Each named move below is a turn or a mirror, shown by a few rows before and after it. Which moves, in which order, take the first row of each later pair to the second? The first pair is answered.
K (before -> after):
[ -4  -7  -3 -10   2   0 -11  -7   6   7 -15   3  -8  -9   0]  ->  [ -6 -10   0  -9   0   1  -9  -7   4   8 -14   5  -9  -8   1]
[-10  -4   8  -2  -9   6  -9  -1   8  -1 -15  -7  10   4  -1]  ->  [-12  -6  11  -1 -10   8  -7  -1   5   0 -14  -2  11   3  -2]
[ -8 -11  -7  -4   1   6  -2   1   4  -1   1  -8   0  -3  -2]  ->  [ -8 -13  -7  -3   1   6  -2   1   4  -1   1  -7   0  -4  -2]
[-21  -1  -8   0 -10  20  12  -3 -21   2  10   3  20  14 -11]  ->  [-10  16 -22  -4  -2  10   3  -6  -9  -5   2 -20  31  10   1]
V (before -> after):
[  3 -25  -9  -6   2 -13 -20 -10   4   7 -14 -10   1  -7   9]  ->  [  3 -13  -3  -7   3 -17 -21 -10   8   2 -19  -7   5 -11  15]
[ 18  -9 -13  -2   4   2  -8   1  11  -5   9 -16  -4  15 -10]  ->  [ 19  12  -5  -4   7  -5  -9   2  20 -14  -2 -10   3  10  -2]
[-6  6 15  4 -4 -7  6 -4  7  3 -9 18 -6 -3  1]  ->  [ -7 -14   7   5  -6   2   6  -6  -1  12   3  13 -12   2  -7]
[-10  -8  -2 -17 -12   7 -26  -4  32 -20   4 -22  41   5   7]  ->  [-10 -21  -7 -16 -12  12 -26  -5  25 -14  11 -26  36   7   2]
C (before -> after):
[-11 -20  -8   1  -2 -11   0  -4  -8  17  -3   2  -6  -6  -3]  ->  [ -3 -14 -14   3  -2  -2   6   0 -13  12  19  -6  -9   5  -8]
[  8   4  -3   1   6  -2   3  -7  -5  -1   4   2 -10  -7   4]  ->  [ 8 10 -1  0  4  1  4 -5 -3 -5  9 -1 -7 -2  2]
[ 18   6 -19   0   9  -6   0   6   2   0  12 -16  -2   3  -2]  ->  [  9  20  -4  -4   3   0  -1  11  11 -12   9 -13   9   9  -2]
[  2 -17  -4   4   4   4  11   0 -20  10   8  19 -21   0 -10]  ->  [  1   0   3   2  -2  14  13   7 -17  -2  22  15 -16  10 -12]
Then:
(2 to 3 moves a pair)
[  5  17  -1  -4  -2   7  -4   3   4 -10  10 -15  12   5   1]  ->  [ -7 -10   1  -3  -7  13 -10  -3   1   2   7 -16  11   5  -4]	C V C
[  7   1 -24   0  17   4  11  -9  14  -3 -13 -24   9  24  -6]  ->  [  5  10 -16  -2  15   3  10  -6  20  -8 -19 -21  14  23  -4]	V C
[-19   1  28   3 -10  11   3  -1  10   3  -9  16   2   7   0]  ->  [-14 -14  20   4  -2  -2   2  -8   6  14 -21  18  -6  -3   4]	C V
[ -8 -19   7   3   0   3  11   0 -16   5   0  10 -12   4  -4]  ->  [ -1  -6   5   2   7 -10  12   0 -10   2 -14  17 -10  -5   4]	V C
[ -2  13  -5  -1   9 -13  -1   0  -5   2 -34  18   1 -27  12]  ->  [  5   0 -28  -2  13 -13 -11  -4  -6   8 -25 -13   2 -23  13]	K V K
[ 11 -18 -21   0   9   0  12  -2   5   4  -1  -2  -5  -7   8]  ->  [ 10   1  -9   0  10  -7  15   1  11  -6 -13  13  -1 -10  13]	K V
[-15 -17  -5  -5 -13   0  -5  -5  20  13  -5  -3  16   7  10]  ->  [ -5  -7 -10  -5  -4 -13  -2  -7  22  11 -16   1  14  -2  18]	V C V
[-3 -8  4  3 -5  2  5 -2 -6  7 -4  4 -9  1 -1]  ->  [  5  -3  -8   1  -2  -3   0  -3   0   6  -6 -13  -4   0   4]	K V
[  3 -15 -29   0  10 -18  12  -3   8  14   4 -10  -8 -12  -5]  ->  [  0  12  -8  -2  10 -26  17   1  17   3 -14  12  -2 -19   2]	K V
[ -1  -9  15   4  -4   6  20   0 -15   4   9  26 -15   5  -9]  ->  [-1  7 23  4 -5  5 20  3 -9 -4  3 29 -8  3 -7]	C V
[  6  -3   8   2   6 -10  -2  -5  -3  11 -13  11  -7  -8  11]  ->  [16 13  2  1  5  0  7  3 -5 -1 13  3 -8  5  8]	C C V
[-17   1  21  12 -10   5 -11   4   6   8 -20   9   9  -7   6]  ->  [ -8 -25  -2  13  -8  14 -10   0  -6  19   7 -12  -3   2  -4]	K V C
[-27 -37  -1  -5  -6   3 -18 -10   2  12 -18 -10   7  -6  -4]  ->  [ -3 -10 -11  -4  12 -26 -10 -11   7   8 -37  -3   2 -22  14]	V C V
[ 22  10 -13  -1  12 -16   1  -2   1  -8  -3   0 -10  -5   7]  ->  [ 12   3   4   2   6 -10  13   0  -9  -5   0  25 -17  -3  -2]	K V
[ 11  17   5  -9   5  -2  -2  -1  10  -1 -27   2  -5 -15  15]  ->  [ -2 -14  11  -4  -3  15   9  -3  -8  11 -10  22 -21  -6  -2]	K V
[  6  -5  -3  11   1   3  17   6 -18   4   8   8 -16   1 -11]  ->  [-10   1  16   7  -4  -1   7   3  -6   0 -18  19  -1  -8  -6]	C C C
[ 14 -22 -34   4   3  -3  -7  -6 -18  11  10 -15 -10   2  -3]  ->  [ 17  29  -9   0   8 -21  -3   2   4 -10 -21   6   6 -13  16]	K V
[ 31  37 -13   5   8 -28  11   5   4 -17   7  12 -10  10   9]  ->  [ 28  -8 -37   6   4 -12  -3  -2  -5   0  28 -22 -12  21  -4]	C V K
[  4   4 -14   3  -4   1  -3   2   3   2  17 -24   4   0   8]  ->  [  0  16  -2   2  -4  -7  -6   2  11  -4   1 -17  12  -6  14]	V C
[ 23  15 -15  -8  10  -5   4  -1   7  -8   2 -14   2   4   7]  ->  [  7  15  13  -2   2   2  18   4  -3 -10   1  26  -5   6  -2]	K V
[  9  -6 -21   4  12  -5   4  -2  -9   5   6 -12  -7  -2   2]  ->  [ 12  19 -12   1  12  -8   5   2   0  -7  -1  -7   1  -6  10]	V C
[11 20  9 -5 -1  4 10 19  9  6 28 20 -4 11  2]  ->  [19 25 -8 -9  3 -1  2 17 16  6 28 -3  0 11  8]	V K
[  6   1  -4  -4  -6   3  -6   7  10   5 -12 -15   8  -2   4]  ->  [  2 -11   4  -1  -6   0   2   5   0  12 -18   9  -2  -8   0]	K V C
[-20  -5  18   3 -11  12   4   3  -3  -2   2  10   2   7  -7]  ->  [ -7  -9  -9   0  -5   9  -8   0   1   1   7 -26   5   9  -4]	K V
[-13  -6  -4  -7   4  -3 -21  -7  18  14 -18   1   6 -10 -10]  ->  [ -2  14  -9  -7   1  15 -11   5  14   0  20 -11   3  10 -19]	C C C
[  8  28   0   3  26   9  -4   5  -4 -27  -4  18 -17  -3   4]  ->  [-18  14  19  -1  11  25 -14   4   0 -27  -8  19  -4   1  -4]	V C C
